128 stands for zero in the data rows.
Here are some points, one per row:
[ 89  94 108 147 176 151 148 104 109 136  75 142 140 157 115 148 113 143
 141 189 134 111 122 147 119 161 125 107 194 173 164 105]
[110 177 127 164 126 154 126 112  82  89 132 147  99 148 120 108 144 110
 145 153 140  97  87  97 103 117 127 172 122 140  97  75]
[100 130 124 115 136 189 116  73 143 149  98 152  56 143 149 169 123 129
 125 107 138 119 158 159 144 136 124 139 138 129 106 153]
[125 135 137 139  75 123 136 132 168 167 137  76 140 129 112  97 179  90
  99 161 169 110 116 166 141 104 116 136 158 141  67 180]
[122  97 143 172 146 159 112 182 131  79 137 120  82  92 141 129  83 155
 127 121 114 155 132 107 122  54 129 163 197 129 149 141]
[129 110 125 108 134  73 165  87 146 111 181 112  83 136  85 205 172 162
 193 100  52 122 145 117 141  53 155  72 122 151 120 136]
[131 158 127 170  90 135 141  72 120 134 117 175  55 112 126 114 128  75
 129 131  92 126 127  96  91 118 139 161 110 129  53  53]
[149 101 163 118 143 109 133 174 174  72 126 147 130 158  96 135  68  98
 124 161  89 178 198 121 150  89  79 128 161 103 151 125]
[145 143 109  24  78 124 127  83 116 147 191  94 140 123  81 145  76 130
 126  75 117 181 112  95  96 187  86 139 165 131 141 111]
[ 89 157 159 130 134 184  84 151  82 141 120 104 192  58 139 196 103 103
 126 139 106  85 135 169 150 121 178 182 129 139 110 131]
[ 88  42 168 105 123  61 102 127  78 152 109 127 122 108 122 153 132 101
  96  88 121 144  80 116 125 144 141  83  57 110 131 114]
[116 122  91 125 106  92 135 147 113 123  75  45 129 118 132  83 173 119
 136 142 104 153 143  86 109 156 117 119 149 141 149 139]
[ 90 125 175  79 121 165 149 110  84 129 115 155 101 182 144 128 121 137
 190 150 162 116  98  50 170 138 205 167  73 139 163 107]
[151 111 171 169 128 100  95 111 121  72 118 120 134 169 203 134 141 166
  73 121 142 126 103 136  72 102 154 143 123 146 124 173]
[153 155 100 146 165 200 112 150 100 134 154  82  80 156 165 113 153 194
 134 117 130 134 103 105 162 148 123 150 104  94  75 158]
[153 118  60 115  64 170 133 131 151 103 150 222 204 122 133 136 161 167
 144 154 152 148 174 124 148 117  57 144  77 143 140 118]
[156 122  96 124 132 128 140 150 114 123 171  96  93 153 176  95 160  89
  96 151  76 106  79 130 121 151 105 111 157 124 208 139]
[103 139 113 112 128 125 111 143 150 101 137  60 171 128 123  72 169 117
 120  72 160 113 158 117 100 134 139 147 178 146 101  93]
[128  94 174 107 151 117 123 249 168 140  93 176 127 142 108 121  95 150
 155  99 150 153 141 142 136 102 130 164 151  55 150  78]
[101 150 169 193 120 132 192 141 148 111 145 152 111 133  95 143  94 107
  89  94 117 168 152  77 133 100  97 112 184  94 148 136]
[179 139 127  88  87  99  86 135  92 119 106 105 136 123 128 148 115 132
  72 125 120  68 133  86 179  80 168 123 126  83 114 202]
[114 113  91 151 201 129  94 138 133 186 174 136 180 160  94  81 129 134
 141 151 141 157  85 107 137 152 175 159  88  77 105 100]
[136 128  60  67 151 187 115 116 124  79  50 128 108 191 104 166 172  54
 133 109 134 125 121 134 131 130  87 135 152 121 130 144]
[ 67 168 107  85 158 150 181 121 147 137 138 155  88  47 160 123 108 123
  54 157 116 170 124 117  92 143 178  92  68 110 116 146]
[ 74 142 133 144  92 148 116 160 157 171 147 110 135 133  89  66 121 102
 121  86 122  92  93 209 129 105 156 112 103 136 157 110]
[127 116 182 147 193 177 121 126 105 118 152 114 134 151 102  78 187 132
 132 157 148 152 151 118 184 176 145  68 113  48 114 117]
[132 121  90 100 148  62 141 126 149 108 131  89 146  91 159 120  94 124
 157 174 124 134 125 124 131 149  86 123 152 128 108 112]
[104 166 184  74 148 117  85 113 124 119 152 123 153 104 136 128 175 159
  81 158  79  78 154 141 138 145 131 161 168 125 146 119]
[150  87  96 119 187  84 146 155 100 153 164 104 108 141 112 188 192 102
 131 113 130 175 149 150 119  60 143  90  96 171  98  93]
[130 121 136  96 121 124 150  94 144 115 117  48 131 132 178  98 100 143
 139 142 178 143 176 158 144  85 118 145 168 132 119  70]
[121  97 104 141 178  80 102  53 101  74 131 173 108 141  79 102  89 130
 118 121 136  59 175 173  92 137 104 137 146  95 175 179]
[ 77 114 138 127 148  90 126 164 112 104 169 142 138 158 138 169 168 141
 169  99  95  89 159 129  53  89 112 131  73 146  84 161]
[ 85  63  77 172  86 152  71 116 182 119 144 180 173  61 133 127 126 204
 133 147 107 114 146 144 145 166 123 139  89 150 136 126]
[ 73 150 102  91  80  99 118  69 150 142 148  83 137 124 129 107 102 140
 143  84 143 128 127  92 114 106 135 106 153  95 124  80]
[113 139 149 136  55 106 171 157 161 169 114 133 139 168  94  88 171 120
 166 157  95 161 109 182 117 155 155 147 152 125 130 183]
[104 116 160 196 158 108 137 104 137 131 114 100 188 123 147 155 140 116
  94 126 145 141 119 116  81  92  62 140  62 168 133 134]
[199 131 100 132 128 142 168 113 115 120 133 113 136 216 131 108 105 145
 143 124 151 119  96  64 161 142 151 146 143 149  82 192]
[ 58 140 131 142 116  82 145 104 159 134 188 119 158 106 142 108 143 100
 130  77 178  97 149 110  87 162 150 150 161  79  83 114]
[ 91 110 109 163 114 106 137 204 106 132 152 145  91 115 120 160  92 108
 120 107 146 140  89  57 136  85  99 137 178  90 114 154]
[108 198 135  75 109  70  93 122 107 127 150 123 117 152 165 158 166 150
 110 163 169 105 152  83 127 142 125 189 151 147 162 130]
[185  98 109 165 165 119 165 173 137 132 154  90 180 148 105 184 173 164
 151 146 112 117 151 153  96  88 222 102 172 166 101  86]
[110  79 150 120 160 162 114 202 122 158 126 146 146  79  99 105 135 127
  83 111 139 127 110  53  97  70 143 183 154 130 163 139]
[152 230 132  83 167  89 178 118 155 101 149 192 152 100 102  81 114 155
 121 137 156 127  95 131 118 112 110  56 147 126 124 146]
[112  97 109 127 150 117  80  96 119 186  94 159  93 101 113 157 118  90
 153 119 182  91 147 142 172 142 110  93 134 145  85 157]
[140 128  80 135 160 121 164  86 117 142 112 173 105 175 118 150 127 141
 129 134 149 103 150 136  94 142 103 137 171 125 138 162]
[150 134 160 182 131 117 120 154 133 145 114  98 155 148 128 155 157 195
 109  84 174 137  85 148  94 106 111  87 108 143 104 126]
[136 112 115 137 193 225 155 103 156 188  89 146 168 122  86 113 164 164
 128  88 158 118 131 139  80 119 142 171 138 152 155 119]
[ 88  70 119  84  49 192 185 119 132  88 157 222 129 141 155 112 219 139
  30 111 138 108 138 126 191 142 148 144 120 140 119  95]
[ 93  98 179  87 118 124 128 107 130 134  82 113 146 153 136 148 117 180
  93 101  99 129  57 120  94  96  94 128  64 150 157 128]
[124 117 158 111 100 151 110  94 117  82 134  61 152 101 115  96 130 108
 140 119 164 171 200 100  94 149 161 118 156 141 164 116]
[155  82 106 115 146 155  84 104  99 127  89 170  84  89 131 133 179 152
 159 100 168 106 129 159 126 141 150 100 149  39 136 169]
[170  84  48 193  73 120 144 103 134  86 128 161 141 103 105 122 146 152
 117  81 163 151 138 140 185 149 126 102 120 115 137 128]
[ 93 211 105 153 145 119  57 139 171 148 140 139 187 140  96 182 114 118
 104 178 119 164 120 115 147  72 128 136 147 120 160 101]
[130 122 186 121  69 174 178 127 135 142 129 101 110 124 144 125 134  74
 186 144 111  95 136 119 150 141  73  36 107 103 187 153]
[139 145 154  76 155 139 147 134 204 112 130 144 119 102 129 112 114 184
 150 151 137 110 117 118 128 138 142 134  87 127 118 164]
[135 147 114 108 157 157 189 162 131 103 104 131 132  40 163 129 110  82
 143 135 187 135 127 112 114 126 158 129  85 162  87 165]
[141 128 167 119 105 140 104 199  95 176 130 130 154 101 111 159  85 115
  81 171 129 127 182 105 165 123 121  84 158 168  68 158]
[123 101  54 159 123 100 133 112  94  54  99 154 132 124 134 114 149 145
 142 119 132 132  84 169 223 135  84 126 167 156 160  88]
[127 161 122 131  69  94 142 169  84 172 108 132 139 142  97  31 144 148
 154 143 103 127 145 179 100  97 121 141 102 144 144 210]
[190 139 153 147 115 137  85  94 146 144 119 149  82  72  60 100 163 116
 128 137  94 113 130  76  99 155  84 148  94 147  80  97]
[164 137 135 136 177 107 167 125  75 135 160 149 130 181 133  68  76 155
 144 122 111 112 160 100 166 163 128 153  98 160 115 114]
[ 85 141 129 152 151 157 123 128 138 114 184 110 151 157  91 131  96 140
 202 122 100  98 106  91 154 185  80 147  87 123  73 175]
[109 107  69 124 149 151 123  95 152 149  79 164 151 177 119 136  90 109
 141 105  78 123 131 155 111 172 126 106 179 121  87 146]
[164 157  93 120 160 101 213 125 146  91 119 129 128  58 171 132 100 119
 153 147 150 161  60 116 147 143 142 103 158 150 100 161]
[117 138 120 137  77 131 129  93  79 164 142 112  82 107 145 103 150  90
 141 190 129 220 104 203 139  81 163 173 132 124 165 198]
[184 124 101 164 143 144  96 158 180 204 159 123 110 106 227  73 160  96
 114  88 120  63 139  96  95 119 143 123 109 139 176 146]
[104 202 137 125 182 126 120 163 171  57 120 138  97 117 119 108 137 153
 138 126 120 158 121 146 141 183 151 127 126 177 147 108]
[182 122 183 167 134 107 116 110 137 138 113 150 184 149 204 165 137 123
 161  98 176 171  78 163 122 101  99 112 146 102  76 119]
[ 99 129 150 109  92  88 135 146 180 159 113 102  83 132 147 134 152 144
 161 158 100 163 178 175 117 196 113 168 117  83 140 134]
[137 164 130 128 117 172 125 116 132 146 212 151  92 129 173 125 131  54
 153  99 128 127  89 205 127  95 121 144 161 126 174  96]
[123 119 121 141 189 136 117  34 145 131 166  95  91 159 138  81  65 121
 111 148  89 179 152 142 227  91 116 159  75 133 102 136]
[120 130 152 132 163 169  68 103 125 145 108 133  81 125  91 125 167 141
 127 129 177 146 160 121 166 152 165  84 117 133 149 132]
[125 146 171 125 119 115 167 150  84 115 104 131 136 176 152 173 110 148
 114 100 106 166 133 147  99 136  52 105  72 159 131  98]
[183 169 148 136 135 133 183 125 106 131 111 107 163 111 124 195 141 115
  79  96  76 116 174 156 143 166 150 203 131  82 151 118]
[144 170 157 113 134 114 161 116  78 132 116 120 159  99 123 187 139 145
 136 139  57  98 158 141 159 123 115 139 124  96 155 121]
[146 101 146  91  77 114 124 135 110 138 147  86 142  91  94 128 113 103
 196 115 169 139 108 173 140 153 120 141 154 120 116 145]
[ 97 113  48 162 131 135 133 122  77 168  91 174 125 128 149 145 125 143
 104 156 168 155 142 118 127 150 148 131 124 175 168  98]
[162 112 124 113 104 123 117 172 107 172 114 139 138 114 179  63 104 115
 211 129  66  89 113 118 122 125 124  77 146 186 186 119]
[151  81 131 132 124 135 123  91 147 131  84 141 146 102  97 104 136  95
 162 214 117  87  86  84  83 108 143 148  75  62 103  67]
[116 124 176 100 124 151  67 128  95  89 116 165 181 167 224 137 121 127
 142 125  57 182 105 157  87 123 112  73 133  93  71 142]
There is one direction along which these points spread out most. Take the direction at right angles to it along which they spread out most. Then take the direction at right angles to both along which they spread out most. Go by this last direction. Where along it does each point below lie, from 0 to 99? 50 is the average, and the first point above lies past it. One standard deviation of the points above along it is 16.
[177 178 132 158  83 151  96 115 123  80 108 156  67 163  90 119 110 122
 140 157 131 162 136 132  89 142 174 132 118 139  90  60] 54
[130  44 198 108 117  93  55  82 124 112 169 136 129 113 112 169 108 139
  84 119 107 173  91 135  94 161 174 103  86 118 157 163] 47
[121 144 103  76 126 125 125 129 103 167 126  67 111 108 182 101 109 207
 122 138 145 149 180 143  99 110 108 126 132  87 138  50] 43
[119 149 147 159  90 131 126 152 191 147 117  93 105 139  94 197 114 187
  86 139 127 136  90 100 169 122 148 118 166  86 143 136] 50
[156 164  87 154  96 166 103 194 127  96 204  75 127 180 123 153  89  71
 109 164 174  88 124 160  89 150 103  95 103 167 201 148] 49
[155 120 190 133 142  68 108 103 125 103  98 138 119 160 148 155 145  88
  91  71 137 179 103 131 141 141 115 132 125 203 141 123] 71
[187 104 163 154 123 126 134 145  89 100 116 106  79  99  45 106 116 135
  96 195 132  70  89 156 108 175  82 138 124 155  78  58] 51
[162 108 141 153 107 113 147 127 217 178 165 118 109 155 178 128  87  58
 135 120 129  90 140 139 154 157 126  86 106 130 194  91] 46
[116 140  81  86 158 108 116 175 177  64 107 117 124 105 109 106  89 120
 115 122 148 110  88 158 129 139 195 120  69 110 108 135] 42
[ 91 103  90 127 121 155 135 118 119 167  96 153 132 159 120 139  77 167
 107 167 140  73 167 133 103 142 101  94 133 169  99 155] 58
[132 148 144 135 150 107 127 173 137 117 116 159 117 110 148 130 131  98
 111  84  80 118 162 102 156  91 100 181 165 131 117 137] 54
[154 165 106 169  96  68 148 116  68 143  53 106 191  92  99 150  78 101
 132  78  95  96 137  91 176 110 178 109 112 101 159 113] 56
